In the data rows, 128 means zero.
Here are some points:
[152 147 146 106 145 158 148 107 184]
[115 103 160 191 154 199 069 132 166]
[186 092 183 120 219 205 119 085 242]
[117 168 106 101 139 142 167 103 126]
[141 115 083 133 125 012 150 199 086]
[072 120 120 169 087 083 072 162 069]
[173 178 116 089 172 179 189 078 197]
[082 089 151 192 070 072 053 197 099]
[148 104 173 151 164 168 105 109 187]
[207 118 123 077 167 023 159 181 193]
[127 084 212 158 117 174 087 128 148]
[079 159 100 112 112 110 164 111 067]
[080 228 031 112 115 252 157 052 052]
[105 056 212 205 095 205 069 131 103]
[088 213 045 078 126 075 199 105 061]
[135 139 121 115 117 097 123 135 121]
[147 137 113 133 102 038 121 193 156]
[159 080 193 160 145 121 083 157 178]
[128 180 105 106 109 135 143 084 154]
[071 122 153 133 119 214 095 063 111]
[146 101 151 137 137 071 105 161 146]
[146 160 116 094 134 054 114 153 133]
[110 134 130 135 091 077 113 150 097]
[153 134 104 148 162 091 119 162 174]
[255 094 115 118 220 055 151 193 255]
[168 106 143 116 165 104 081 148 145]
[121 193 101 078 116 147 172 086 131]
[113 145 121 136 136 188 140 087 154]
[064 200 078 096 107 129 177 091 062]
[059 171 106 092 094 184 128 071 088]
[188 200 067 049 216 153 188 044 209]
[161 075 163 174 129 055 067 209 181]
[152 099 175 154 104 195 083 102 168]
[133 173 069 095 130 116 162 106 113]
[095 129 112 129 134 202 148 059 092]
[134 168 091 111 112 129 118 135 106]
[078 182 084 094 096 060 189 123 054]
[106 068 187 187 090 120 064 156 104]
[117 132 104 134 073 091 101 167 118]
[110 127 164 132 106 146 140 108 114]
[146 080 217 168 081 192 129 144 177]
[109 180 092 098 115 092 162 110 110]
[100 088 213 170 082 189 076 126 125]
[122 161 135 091 157 093 152 126 127]
[175 076 177 135 175 146 145 159 181]
[133 110 111 108 083 080 129 163 078]
[146 095 162 129 139 123 143 164 136]
[116 224 076 088 090 191 153 078 101]
[135 094 205 143 119 165 082 132 164]
[136 199 046 099 170 161 234 069 151]
[070 175 066 138 078 078 119 139 070]
[162 175 069 120 183 108 153 137 192]
[076 190 047 065 046 000 166 167 032]
[183 089 164 145 169 128 116 164 176]
[122 103 151 163 080 113 060 191 106]
[141 110 140 127 100 052 096 203 080]
[181 203 028 081 171 131 214 068 171]
[166 140 098 102 127 045 164 151 133]
[091 092 153 140 103 168 115 077 071]
[158 073 139 177 157 106 123 155 164]
[109 096 133 133 102 108 135 112 082]
Here are 10 more points, each followed by its number:
[055 050 202 186 109 000 049 192 071] 0
[126 132 115 128 063 013 126 213 096] 1
[136 142 112 117 104 056 130 159 120] 2
[110 166 105 157 164 194 119 098 162] 3
[255 181 042 043 196 066 238 171 235] 4
[136 156 089 110 134 093 155 135 096] 5
[157 124 191 135 170 248 133 066 208] 6
[110 172 112 100 173 158 156 098 130] 7
[083 202 055 107 070 106 136 133 041] 8
[154 108 147 121 161 126 154 156 154] 9
Which of these numbered points is nearest to each point below, ignoring the 3 directions in which the first points spread most? Its number follows each.
[159 083 196 162 176 234 097 099 172] > 5
[103 182 072 115 088 114 117 139 078] > 8
[153 116 150 140 109 137 121 157 151] > 1
[129 115 135 126 114 051 153 198 094] > 9
[047 185 063 146 109 148 112 088 075] > 3
[152 118 139 106 104 082 148 177 150] > 1
[100 153 092 116 085 043 174 196 048] > 9
[066 143 178 129 126 149 107 104 079] > 7
[212 042 188 155 166 097 084 179 228] > 2
[092 097 173 162 109 162 118 150 092] > 9
[059 113 183 147 072 167 109 154 056] > 9
[111 205 055 122 166 142 150 097 148] > 3
[162 179 069 091 132 106 144 138 135] > 8
[149 152 086 146 153 054 130 183 153] > 3
[187 049 241 154 177 171 108 184 217] > 9
[084 140 152 141 098 172 124 117 100] > 6
[149 145 115 141 178 151 128 132 198] > 3
[175 156 090 093 164 120 145 139 177] > 8
[087 181 041 126 104 069 138 139 086] > 3
[065 236 006 095 094 210 176 084 025] > 8
[189 109 144 147 153 110 142 164 223] > 1
[142 142 110 141 206 255 102 039 204] > 3
[115 104 129 142 039 000 117 244 070] > 1
[125 182 093 130 170 227 133 048 169] > 3
[135 169 073 129 147 117 132 134 165] > 3
[136 164 098 122 175 172 132 090 182] > 3
[255 126 084 067 193 023 187 194 255] > 1
[115 167 084 135 137 255 126 088 101] > 8
Now 10 new points, numbered from 0 again:
[160 037 200 182 143 165 095 136 157] 0
[092 105 180 139 117 171 102 101 105] 1
[190 127 124 111 205 165 155 109 199] 2
[123 141 131 157 171 245 101 060 194] 3
[140 121 104 142 115 068 102 184 115] 4
[146 061 203 169 152 194 061 137 142] 5
[098 118 151 156 075 169 102 119 098] 6
[120 119 159 141 146 202 117 075 148] 7
[095 138 115 153 067 120 107 101 055] 8
[124 084 190 140 132 164 143 119 165] 9
The same question for these:
[139 108 142 111 130 076 168 165 151] > 9
[135 147 075 116 118 059 130 169 111] > 4
[130 171 085 091 164 120 190 133 128] > 2
[175 096 160 124 187 144 067 127 172] > 5
[220 088 167 134 202 185 109 103 236] > 8
[153 069 183 135 147 111 145 155 171] > 9
[045 152 129 142 091 168 140 117 028] > 2
[101 158 093 110 118 095 099 118 065] > 5
[141 082 163 143 172 126 085 128 144] > 5
[150 102 126 159 140 093 082 176 179] > 3
[106 195 022 081 128 109 214 074 062] > 0
[090 082 210 157 075 157 104 152 087] > 9
[071 125 161 160 115 206 080 062 104] > 7
[095 122 126 142 106 175 141 075 073] > 0
[193 149 078 087 149 082 179 135 189] > 6
[099 121 131 140 093 073 099 161 082] > 7
[091 170 064 090 079 099 155 123 037] > 2
[113 156 101 107 129 116 104 101 091] > 5
[096 059 192 192 112 216 090 093 100] > 0
[138 169 066 091 126 049 207 146 123] > 9
[077 095 163 167 090 205 105 080 065] > 0
[127 120 138 147 120 103 108 154 096] > 2
[098 125 182 123 132 133 114 123 112] > 1
[084 106 168 140 101 091 099 139 081] > 1
[132 108 138 161 150 137 070 132 148] > 3
[169 130 073 116 163 029 120 178 168] > 3
[099 139 110 134 126 221 151 040 093] > 0
[115 211 067 046 099 013 210 137 087] > 9
